A single turn carries every row of the set below to another of its rows. Some are shown first; where does it send the rows asked next?
K_648: [ -1  -1   6   2   9  -4  -7  -7  -1   4  -7  12   0   6   2   1  -6  -1
  -1  23 -12 -14  16  -4  -7  16   3 -16  -4   2  -7  -2   6 -19  27   2
 -23  -1  -9 -13   7   2  22   7  -9  -9   8 -25]
K_161: [  0  -1  -4 -15  10  10  16  -4   0  -5  -7   2  -9 -16  20   6   4  -3
   9 -11  13   2  -4  10  23 -10  -5   8   6   2   2  -1   9 -15 -14 -16
  20   2  17   4 -14 -10 -14 -12  -6  -1  -5  19]
K_990: [  6  -4 -11  20  29   7   4   1  13  -5  23  16  14  -8  -1   7 -25  11
  17  16 -17   4  -1  -7   1   3  -8   2   0  -7  -3   8  -2  -8   5  -4
  -1   8  10  -4   6  18  24   2  -2  -2  15  -2]
K_191: [  1  -8  -4  -6  -8  -8  13   2  -2 -16 -11  -3 -13  -5  10 -15   7  -2
 -14   5   2   3  12  13  -3   3   0  15  11   3  -3   5   2 -13   6   5
   7  -7   8 -18  -6 -14 -31  15  -7  10 -11 -19]
K_745: [ -2  13  -3  -1  -2   1  10 -10   2  -2   0  -9   5 -20 -10  10  12   8
   9  -2  19  15   8   7  15 -21  -6   8   9   7   0   1  -1  -4  -4 -15
  15 -13  11  -3   7   4   3   2 -10 -19  -6   9]
K_438: [ -8   5 -11 -19  11   3 -27   0 -10  21  -9   0  -6  -9  12  10  -3 -21
   1  12 -10  -9 -18   2   5   7   4 -14 -18  13 -17  -9  12   3  10   3
   8   1   2  13  -1   8   8  -7   1  -2  -7  -4]
K_632: [ -8   2 -11 -21   9  -3 -26   8 -14  11 -13  -2   2 -13  12   2   0 -26
  -4  14 -11  -6 -13   4  -2  17   1 -11 -20  14 -16 -14   3   4  13  -1
  10  -1   3   9  -4   2   4  -8   3   1   1  -1]
K_503: [ -7  -1 -15 -17   5   4 -22  -2  -8  21  -7  -1  -3 -14  10  13  -1 -22
   0  19  -4  -8 -16   6   1  13   0 -16 -18  17 -20  -3   2   3  10   5
  11   6   2  12  -2   0   5  -8   9   4  -2  -2]
K_186: [  3   4   2   0  -2  -1  14 -10   5  -5   2 -11  -1 -19 -10   8   9   9
   7  -4  16  25   3   7  12 -19  -6   2  10   4  -1   8  -5  -3  -4 -15
  12 -21  13  -7   8   6   1   3  -6 -15  -7   9]
K_912: [  2   1   6   6  22   6 -22  -3   7  -9  -3  23   1  -3  -5 -13  -8  -7
   7   8 -23 -28 -14   1  -3   9   2   7  -5  -1  13  -6  -3   8  -8  10
   4  12  10  21  11  -1 -11   6  14  21  -3   5]
K_656: [ -9   1   7   0   2  -5  -5  -5  -2   5 -12   5   6  -3  -2   0  -6  -3
   0  21  -2 -15   8  -5  -4  10  -3 -16  -9  -1   3   3   8 -21  22  -4
 -29   0 -10 -12   6   7  20   6 -12  -7  14 -20]
K_414: [  2   4  -6 -10   8   9  14  -7   0  -3  -9   0  -4 -20  20   4  10   4
  16 -11  16   3  -5   7  21 -11  -7  11   6   5   6   3  10 -11 -17 -10
  20   2  17  12  -7  -7 -11 -11  -6  -2   0  16]
K_497: [  2  -7   1  -4  -7  -9  14  -2  -1 -17 -11  -6 -17  -5  11 -13   7  -2
 -10   5  -1   7  12  13   0   2  -1  10  11   0  -7   6   1  -8   3   3
   2 -11   7 -24  -5 -16 -28  18  -8  12  -8 -20]
K_289: [ -2   3  -5   6  17   0 -18  -2   6 -12  -3  27  -9   3   4 -12 -13  -7
   7  12 -28 -22 -19 -10  -7  12   6   4  -8  -2  10   0  -5   4  -5  11
   3  11   5  21  10   0 -13  11  19  18  -4  -4]
K_5: [  4  -4  -5 -14  10  13  16  -4   1  -1  -7   3  -7 -18  16   3   9   1
  11 -12  14   4  -6  11  18  -8  -8  12   7   3   3   2   6 -17 -13 -13
  22   3  15  10 -11  -6 -14 -13  -6  -3  -7  18]
K_929: [  5  -5  -9  18  28   3   0  -1  14  -3  17  21  14 -10   3   7 -18  11
  20  12 -22   0  -2 -11   2   5  -7   1  -4 -12  -3   7  -6  -7   7  -5
  -1   6  11   8  12  21  25  -2  -2  -8   7   8]
K_854: [  4  -4   2   8 -11   5  29   7   6 -24   3  11 -13   3  -5  -3   5   1
  -6 -12   2   6   1   8 -17   6   4   7  14   5  15   1 -11 -21  -6  -6
  10   2   4 -10   7 -21 -15  13  10   1   1  -8]
K_934: [  4  -4   1   5 -11   8  26   2   6 -30   4  10 -13   2  -6  -4   1  -2
  -2 -12  -4   5  -1   6 -17   2   3   2  15   5  16  -2 -11 -20  -8  -8
   8   2   8  -9   1 -24 -15  11  13   2   2  -5]
K_166: [  1   3  -1   8  18  -3 -17  -6   8  -6  -4  29  -6  -6  -4  -7  -8   0
   7   9 -15 -26 -15  -7  -4  12   7   3  -9   1  14   7  -5  10  -3   8
   6  12   0  20   2  -3 -12  14  22  24  -1  -1]
K_301: [ -5   4 -13 -20  12   5 -28   2  -9  12 -10  -8  -2 -10  11   7  -2 -27
   2  12 -11  -7 -18   2   3  17   5  -7 -15  18 -20  -9   5   5   7  -4
   8   2  -1  10   2   2   2  -7   6   4  -1  -4]
K_364: [  1   6   0   0  -2   3  15  -5   4   1   1  -9   0 -18  -9   7  12   9
   3  -2  20  21   1  10  13 -17  -7   5  11   1  -3   8  -4  -4  -1 -13
  13 -18  12  -4   5   8   1   4  -7 -17  -7  10]
K_379: [ -2   5   3  -5   8  -5 -11  -9  -2   1 -11   4   3   0   3   2  -6   0
  -1  24  -3 -12  12  -6  -3  16   6 -16  -7   9  -1   1   9 -23  21  -6
 -27  -1 -10 -16   2   4  17   3  -7  -9  14 -24]
K_382: [  1   6   1   8  25   4 -20  -4   7 -11   1  25  -4   2   0  -7 -10  -2
   7  15 -22 -21 -13  -6   2  12   8   9  -8   2  12  -3  -8   7 -12   5
   5  11   7  16  12  -2 -13  11  21  21   1   2]
K_309: [ -2  -6   7  -2   5   0  -9 -14   1   3 -11  11   7   3  -1  -3  -5   3
  -5  27  -4 -21  16  -3  -5  10   0 -15 -10   7  -8  10   1 -23  20   0
 -21   5  -9 -12  10  -3  17   2  -9 -11  11 -20]
K_907: [  2  -5  -6  -8 -10  -9  13   2  -3 -18  -8  -5 -13  -6   9 -17   8  -3
  -9   8  -3   4  12  12  -5   2  -2  17  13   5  -3   2   1 -10   0   9
   8  -2  10 -20  -7 -20 -22  18  -4   8  -9 -27]
K_8: [  8  -9 -15  14  30   6   2   2  15  -6  17  18  17 -11  -3   3 -17  16
  15   7 -19  -2  -2  -8  -2   5  -9   2  -9 -10  -8  15  -9  -3   8  -4
   5  10   4   2   2  17  24  -1  -6  -6  10   2]
K_368: [  6   1  -5   8 -13   4  29   6   5 -30   4   8  -9   2   0  -1   4  -4
  -7  -9  -4   3   6   7 -17   5   2  11  14   5  13  -2 -10 -18  -8  -4
   7   4   2  -9   2 -22 -12  14  11   0   5 -13]
K_13: [  3  -8  -7  20  30   5   5   6   9  -3  23  20  13 -10  -1   4 -21  13
  13  16 -20   5  -4  -1  -8   3 -12  -2  -8  -8   5   5  -5  -7   1   3
  -3   8  12   1   5  17  24  -1  -6   0  15   3]

K_648 moves to K_438
K_309 moves to K_503
K_186 moves to K_497
Now these:
K_414 moves to K_368
K_364 moves to K_191
K_382 moves to K_990
K_13 moves to K_656

A single turn carries every row of the set below to another of its rows. Some are shown first; where does it send the rows asked next?
K_473: [ 20 -11 -20  -5 -19  12  -1 -19 -17 -20 -12  25  -5   2  14  20 -21  -5
 -10  -4 -14  -3  -3  -9  -3   0 -18  13  43  -7  -8   7 -17  16   9  -9
   6   0 -12 -13  11 -10 -10   9  -6  -8 -16  -7  -5 -16  -7  -3]
K_674: [ -6  13   2 -23 -15  -3   1  17   7  -2 -17  -5  16 -22  -1   9 -12 -10
  -2  -4  -3 -28  -3  -8   3  -1 -23  -8  10  -2 -13 -13 -28  12  11   0
  -1   3 -40  19   6   2  -6  16  11  -9 -22 -15  11  -8   4   1]
K_652: [ 16 -22 -21  -8 -19   0  -3 -30 -16 -11 -12  18   7  -4   7  21 -23 -12
 -10 -10 -12  -2  -8 -10  -4  -3 -11   7  36 -14  -6  19 -17  22   7  -2
  11   2  -7  -2   7  -6   2  12  -2  -5 -12 -15  -7 -17   0  -8]
K_293: [ -4  -1  -5  -8 -12  -2  16  -4  10 -23  -1   9   2 -14   3   1   0  -6
 -36   9 -29   6  -2  15   1  20 -37   4   7 -20 -12  -3 -15  13   3   2
  13   4   8  -9  -6  -5  31  -8  18   7  -5  -6  12  -6 -27 -23]
K_369: [ -5  -5   1 -19 -36 -22  10  15   9  -3  18  20  18 -12   6 -11   8  12
 -25 -12  -3  -6  17   7  -3  14  -8  -1  -7  -7 -10   4  -6  -3   6 -10
  -4  -2  17   5  11  -9   2  19   7   2 -23   5 -16  -1 -12   0]
K_550: [-10  17  -2 -19 -26  -6  -4  17  14   1 -19   6   8 -11   8  13  -2 -11
  12   6   7 -31  -4 -12   4  -5 -24   2  10  -9 -22 -11 -19   9   7  -4
  -9  -3 -26  14  13   9  -9  24   3   2 -19 -19  14  -7   2  -9]
K_188: [ 21 -18 -20  -8 -26  12   4 -16 -17  -8  -6  22  12  -5   6  25 -21  -9
 -10  -4 -15  -2  -5  -9 -11   6 -12  -2  41  -2 -10  13 -30  16   6  -3
   2   3 -13 -15   8   2   1  10  -5 -11 -13  -7   0 -19  -1  -1]
K_639: [ 17 -17 -13  -6 -21   6  -1 -14 -17 -16  -4  31  10  -1   2  20 -19  -8
  -3  -4 -23  -1   1 -13  -9   4 -18  -1  40 -14  -5  11 -31  19  13  -1
   3  10 -18  -4   7 -11  -7  14 -10 -11 -12 -14  -8 -17  -5   1]
K_138: [ -9  -2   2 -25 -32  -9  12  12  10   4  10   8  23  -8   9 -13   1  15
 -27 -15  -1  -4  10  10  -8  18  -7  -1  -8   5  -9  -2  -9  -1   7  -9
   1  -2   9   6  10  -8   8  18  20   0 -20   4  -4  -3  -8   9]
K_701: [-11  22  -1 -18 -17  -3  -2  13  12 -12 -17  -1   3 -14   7  12  -6 -12
   2   2   1 -26  -4  -9   2 -15 -32   1  11  -2 -19 -17 -15  10  10  -1
  -8   1 -34  17  12   1 -17  20   4  -2 -26 -13   8  -7  -2  -3]
K_788: [  4  -6  -7  10 -29 -10  11  27  27 -21  -2  19  12   2   8  11   2   5
 -13 -33 -21  -3   8 -15  16  -7 -38  -2  13   7 -20  17  11  22  -6   4
  -1  -1  -4   4  17  -6   5  19  -2   1 -11  -3   3   2 -19  -6]
K_498: [-11   1 -11  -8 -11 -11   8 -13   5 -27 -12  19   7  -8   2   9   9 -19
 -15   8 -24   1  -6  18  -8  12 -40  10  12 -26 -20   2  -8   9   2   1
   9   6  24  -9  -1   1  22  -1  12   9  -8 -10  12 -10 -28 -23]
K_146: [-19   3   2 -24 -34 -13   5   7  10  -7   3  21  16  -6   9  -5   8  10
 -10 -10   3  -7   6  13 -13  17  -9   9 -10  -1 -18   4   3  -4   7 -14
  -2   0  24  -2  18   2  -1  22  10  12 -18   1  -9  -4 -10   3]
K_394: [ -5   2 -14  -3  -9  -8  14  -9   6 -27  -7   9  -2  -7   7   6   9 -16
 -28   9 -28   4  -3  19   2  -2 -40  10  10 -21 -22  -9  -4   6   3  -3
  14   2  14  -5  -1  -6  18  -5  16   8  -7  -6   9  -6 -30 -24]
K_775: [  4  10  -7   7 -22   5   5  28   7 -30   4  17   5 -12   0  12   6   1
 -15 -32 -21   1  22  -4  16   3 -35  -5  24  -7 -19  13   3  18  -6   8
  -1   3   2  -7   5   8  -2  17 -11   9 -19 -23  -5   2 -21 -13]
K_371: [-12   2  -2   2 -17  -6   3  13  -9 -33  -4  21  22 -15  -5   5   1  -4
  -2 -39 -24  14   4  -2  17  -9 -36  -6  23  -1 -20  12  10  17  -9  -2
  11   9  -8   0  12   4  -9  13  -8  -6 -17 -22  -5  -9 -12  -4]
K_649: [ -5  -7  -8  -5  -9 -12  18  -5   8 -25  -5  10  11 -20   1  11   7 -17
 -28  10 -31   6  -8  17 -10  11 -38   3   8 -16 -20  -1 -17  13  -3   2
  12   9   7 -10  -5   6  22  -6  13   7  -8   1  11 -13 -22 -27]
K_827: [ -8  -5  -4  -3 -14  -9  19  -3   6 -28  -1  18   3 -16  -5   5  10 -10
 -24  11 -35   5  -3  16   0   5 -40   5   8 -28 -16   4 -15  16   4   2
  12  12   9  -1  -6  -6  18  -7   6   3  -6  -3  -1  -9 -27 -31]
K_109: [  8  -1  -6   0 -27 -18   5  13   6 -26   0  23  22  -2   1  10  -1 -13
   2 -37 -20   1   9 -10  19 -12 -37 -12  16   6 -19   0   5  13 -11   7
   4   2  -7   6  10  -9  12  26   3 -17 -27 -22   9  -3 -16  -4]
K_235: [-14  -5  -8  -9  -5 -15   8 -19   8 -28  -3   7   6 -19  -1  10   0 -18
 -32   5 -22   6  -5  17  -2   5 -33   7   6 -28 -21   5  -5  14   1   4
  13   7  15  -2  -4   2  20   0  14  15 -11 -14  -1  -8 -19 -26]
K_328: [-15  -1   3 -24 -30 -14   0   4  17  -6  12  10  13  -8  13  -2  -2  15
 -27 -10   5  -1   8   5 -11  11  -1   4  -9  -3 -12   3   0   7   1  -7
  -7  -1  15   6  13  -3  -1  29   9  20 -25  -4 -16  -2  -5  -1]
K_548: [ -9   3  -4 -23 -30 -10   7   5   7  -7  10  12  14  -5  15  -7   3   8
 -23 -15   4  -5  14  12 -14   4  -9   6  -5   2 -18  -3   6  -6   6 -17
  -5  -1  16   4  18  -9  -8  22  16   3 -26   3 -12   1 -11   6]
K_628: [-12  13   2 -13 -18 -19  -1  22  16  -3  -9   3  19 -16   0   8  -3 -10
   0   3  -7 -26  -1 -14   6  -9 -28  -8   9  -9 -13 -12 -26  11  10  -1
  -8   2 -36  24  13  -1 -10  23   1  -3 -18 -11   6  -8   1   1]
K_452: [-14  17  -2 -18 -23  -5   0  18  15   0  -9  -6  16 -20   0  12  -5 -11
   0   9  -3 -20 -10 -14   3  -7 -24 -10   8   4 -14 -13 -28  12   3   0
  -5  -1 -36  12  14  11  -4  17  -4   1 -18  -8  16 -10   2  -5]
K_881: [ 18 -14 -11 -11 -16  14   1 -14 -15 -20 -11  22   3 -13   6  17 -29  -4
 -16  -8 -19  -4  -2  -9  -6  19 -20   4  38 -10  -2  11 -27  20  11  -4
   9   6 -22 -14   8  -3  -2   4  -3  -9 -10 -10   0 -15  -1  -4]
K_678: [ -6  -3   0 -27 -33 -14   6  10   7  -6  16  16  24 -15  10  -4   3   8
 -25 -11  -2   0  11   9 -18  20  -5  -1 -11   8 -10   0  -6  -3  -2 -12
  -1   0  14  -6  17   1   3  21   5   8 -29   6  -6  -3  -9   1]
K_865: [-10  10  -2 -16 -20  -9  -7  10  18   0 -15  -5   7  -8   7  16  -9 -10
   1   4   1 -24 -10 -17   7 -14 -15  -3   8  -4 -11  -8 -22  20   5   4
  -5  -3 -30  22   7  -1  -5  27   3   7 -20 -19   9  -9   5 -10]
K_743: [ 15 -14 -19  -4 -22   6  -2 -20 -14 -10 -20  28   8   1  12  19 -18 -11
   2  -2 -10  -8  -8 -14 -10   6 -22  13  44 -15 -13  16 -18  18   7 -11
   1   1  -8 -10  15  -4  -4  10  -5  -9  -7 -13   5 -17  -2  -6]

K_827 moves to K_369
K_394 moves to K_548
Now these:
K_678 moves to K_452
K_865 moves to K_652
K_550 moves to K_743
K_881 moves to K_293
K_788 moves to K_109

